a =
[[133 136 126 121 135 131 118 132 128]
 [143 142 123 119 143 136 119 142 136]
 [113 104 131 136 118 112 139 117 119]
 [126 123 132 135 121 124 133 125 128]
 [119 112 133 135 120 115 134 122 123]
 [139 138 123 127 138 133 119 136 132]
 [142 152 125 118 141 145 116 139 136]]
a[0, 0] -> 133
a[4] -> [119, 112, 133, 135, 120, 115, 134, 122, 123]
a[5] -> [139, 138, 123, 127, 138, 133, 119, 136, 132]
a[2, 2] -> 131
a[0, 8] -> 128
a[4, 5] -> 115
a[1, 1] -> 142
a[:, 3] -> [121, 119, 136, 135, 135, 127, 118]
a[6, 7] -> 139
a[0, 3] -> 121
a[5, 6] -> 119
a[4, 6] -> 134
a[1] -> [143, 142, 123, 119, 143, 136, 119, 142, 136]
a[:, 8] -> [128, 136, 119, 128, 123, 132, 136]
a[3, 6] -> 133
a[5, 8] -> 132
a[5, 0] -> 139
a[2, 5] -> 112
a[6, 0] -> 142
a[4, 3] -> 135
a[1, 0] -> 143
a[0, 7] -> 132

data =
[[141 114 125 155]
 [142 131 143 133]
 [116 115 112 127]
 [116 138 136 121]
 [109 122 118 114]
 [126 143 141 143]
 [128 126 151 142]]
Rows and columns are counted from 0.
(0, 0) = 141
(2, 2) = 112
(5, 3) = 143
(2, 1) = 115
(1, 1) = 131
(0, 2) = 125
(1, 2) = 143
(4, 3) = 114
(5, 0) = 126
(3, 3) = 121

B =
[[109 122 141 149 139 120]
 [124 132 137 137 132 125]
 [125 120 136 132 117 130]
 [130 148 141 113 107 123]
 [133 137 119 123 139 128]
 [137 126 118 112 112 118]
 [125 137 118 135 127 122]
 [119 136 132 118 128 138]
 [117 138 127 118 140 123]
 [135 117 126 139 125 119]
 [133 116 144 113 136 129]
 [105 126 151 134 106 118]]
B[0, -6] = 109
B[7, -2] = 128
B[3, -6] = 130
B[:, -5] = [122, 132, 120, 148, 137, 126, 137, 136, 138, 117, 116, 126]
B[9, 2] = 126
B[4, -2] = 139
B[-4] = [117, 138, 127, 118, 140, 123]
B[:, 2] = [141, 137, 136, 141, 119, 118, 118, 132, 127, 126, 144, 151]
B[4, 2] = 119
B[2, -2] = 117
B[2, 3] = 132
B[-2, -4] = 144
B[-9, 2] = 141
B[8, 0] = 117
B[-2, -6] = 133
B[-3, -5] = 117
B[:, 4] = [139, 132, 117, 107, 139, 112, 127, 128, 140, 125, 136, 106]
B[-12, -1] = 120
B[-3, 0] = 135
B[-4, 5] = 123
B[:, 3] = [149, 137, 132, 113, 123, 112, 135, 118, 118, 139, 113, 134]
B[0, 1] = 122
B[-7, -4] = 118
B[-6, -2] = 127
B[8, 2] = 127
B[:, 0] = [109, 124, 125, 130, 133, 137, 125, 119, 117, 135, 133, 105]
B[10, -2] = 136
B[-10] = [125, 120, 136, 132, 117, 130]

M = [124, 118, 118, 155, 113, 135, 149, 134, 115, 134, 134, 127]
M[0] -> 124
M[6] -> 149
M[11] -> 127
M[4] -> 113

arr = [148 137 110 136 133 133 107 114 100 122 117 101 151]
arr[-13]: 148
arr[-10]: 136
arr[5]: 133
arr[4]: 133
arr[-5]: 100

grid =
[[130 127 124 128 123 123 137 127 126 135 136 127 134 132]
 [138 127 130 129 134 123 138 125 115 117 135 143 129 131]
 [116 116 128 124 150 145 131 141 121 113 109 155 136 113]
 [116 119 127 125 131 143 124 139 131 117 110 138 133 115]
 [119 123 130 128 130 139 114 133 131 114 113 126 123 117]
 [134 123 128 122 136 124 154 132 119 123 128 157 142 131]
 [129 133 123 128 120 122 134 126 137 153 138 117 134 134]
 [134 128 129 125 129 123 144 128 120 125 132 143 135 133]
 [124 119 117 133 122 125 138 134 136 139 136 126 140 124]
 [126 132 123 131 121 123 121 125 147 154 136 109 127 132]
 [135 125 125 127 127 122 145 128 121 128 136 140 137 132]
 [133 124 124 128 127 123 143 128 121 126 136 140 136 130]
 [124 121 119 132 123 125 131 131 136 136 135 122 135 124]]
Rows and columns are counted from 0.
(0, 0) => 130
(10, 11) => 140
(1, 8) => 115
(5, 1) => 123
(12, 12) => 135
(10, 6) => 145
(7, 10) => 132
(10, 13) => 132
(0, 5) => 123
(1, 6) => 138
(1, 1) => 127
(8, 0) => 124
(1, 11) => 143
(9, 6) => 121
(5, 5) => 124
(6, 6) => 134
(0, 10) => 136
(3, 3) => 125
(7, 9) => 125
(1, 13) => 131
(4, 6) => 114
(8, 13) => 124
(0, 11) => 127
(8, 8) => 136
(11, 1) => 124
(9, 3) => 131
(6, 9) => 153
(6, 10) => 138
(11, 9) => 126
(6, 5) => 122
(8, 11) => 126
(7, 7) => 128
(3, 1) => 119
(10, 3) => 127

m =
[[122 128 119 128 123 129 133 120 133 128 129 131 128]
 [137 128 138 128 127 130 131 116 122 128 128 136 128]
 [125 126 126 128 128 132 110 112 128 128 128 132 128]
 [130 127 133 128 131 126 116 157 127 128 128 130 127]
 [126 128 133 128 128 125 109 158 128 128 128 129 127]
 [137 126 131 128 133 128 104 149 128 128 128 130 128]
 [148 129 126 128 134 130 140 125 125 128 128 129 128]
 [137 129 128 128 117 127 141 139 132 128 128 133 129]
 [141 129 126 128 128 128 125 131 129 127 128 120 129]
 [117 129 121 128 136 129 121 137 124 128 128 132 128]
 [108 129 121 128 125 128 114 141 129 128 128 131 128]
 [123 130 129 128 122 125 127 119 122 128 128 127 128]]
m[-12][-13]: 122
m[2][1]: 126
m[-2][-3]: 128
m[9]: [117, 129, 121, 128, 136, 129, 121, 137, 124, 128, 128, 132, 128]
m[-7][4]: 133
m[-8][-10]: 128
m[:, -10]: [128, 128, 128, 128, 128, 128, 128, 128, 128, 128, 128, 128]
m[9][5]: 129
m[6][-6]: 125
m[:, 5]: [129, 130, 132, 126, 125, 128, 130, 127, 128, 129, 128, 125]
m[1][11]: 136
m[6][-8]: 130
m[10][-2]: 131
m[-11][-3]: 128
m[-11][3]: 128
m[-11][-12]: 128
m[10][-10]: 128
m[4][12]: 127
m[-4][-9]: 128
m[1][-7]: 131
m[-9]: [130, 127, 133, 128, 131, 126, 116, 157, 127, 128, 128, 130, 127]
m[-11][0]: 137
m[2][8]: 128
m[:, 6]: [133, 131, 110, 116, 109, 104, 140, 141, 125, 121, 114, 127]
m[-4][12]: 129
m[-2][8]: 129
m[-10][4]: 128
m[7][8]: 132
m[-8]: [126, 128, 133, 128, 128, 125, 109, 158, 128, 128, 128, 129, 127]
m[:, -1]: [128, 128, 128, 127, 127, 128, 128, 129, 129, 128, 128, 128]
m[:, 10]: [129, 128, 128, 128, 128, 128, 128, 128, 128, 128, 128, 128]
m[:, 8]: [133, 122, 128, 127, 128, 128, 125, 132, 129, 124, 129, 122]
m[-4][2]: 126
m[-1][0]: 123
m[-12][11]: 131

X =
[[127 127 128 129 127 129 129 131 129 128]
 [133 133 131 123 124 125 127 126 118 122]
 [136 132 136 122 120 128 132 131 113 116]
 [124 129 124 130 131 125 123 126 132 134]
 [119 131 121 130 128 120 119 128 128 140]
 [126 138 125 123 124 115 115 123 114 133]
 [133 141 133 119 119 116 119 128 104 123]]
X[0, 0]: 127
X[5, 3]: 123
X[6, 0]: 133
X[:, 7]: [131, 126, 131, 126, 128, 123, 128]
X[1, 2]: 131
X[5, 7]: 123
X[4]: [119, 131, 121, 130, 128, 120, 119, 128, 128, 140]
X[4, 4]: 128
X[6, 8]: 104
X[6, 1]: 141
X[3, 1]: 129
X[4, 8]: 128
X[5, 9]: 133
X[3, 7]: 126
X[0]: [127, 127, 128, 129, 127, 129, 129, 131, 129, 128]
X[:, 1]: [127, 133, 132, 129, 131, 138, 141]
X[3]: [124, 129, 124, 130, 131, 125, 123, 126, 132, 134]
X[3, 2]: 124
X[6, 2]: 133
X[0, 7]: 131
X[6, 7]: 128
X[6]: [133, 141, 133, 119, 119, 116, 119, 128, 104, 123]
X[:, 8]: [129, 118, 113, 132, 128, 114, 104]
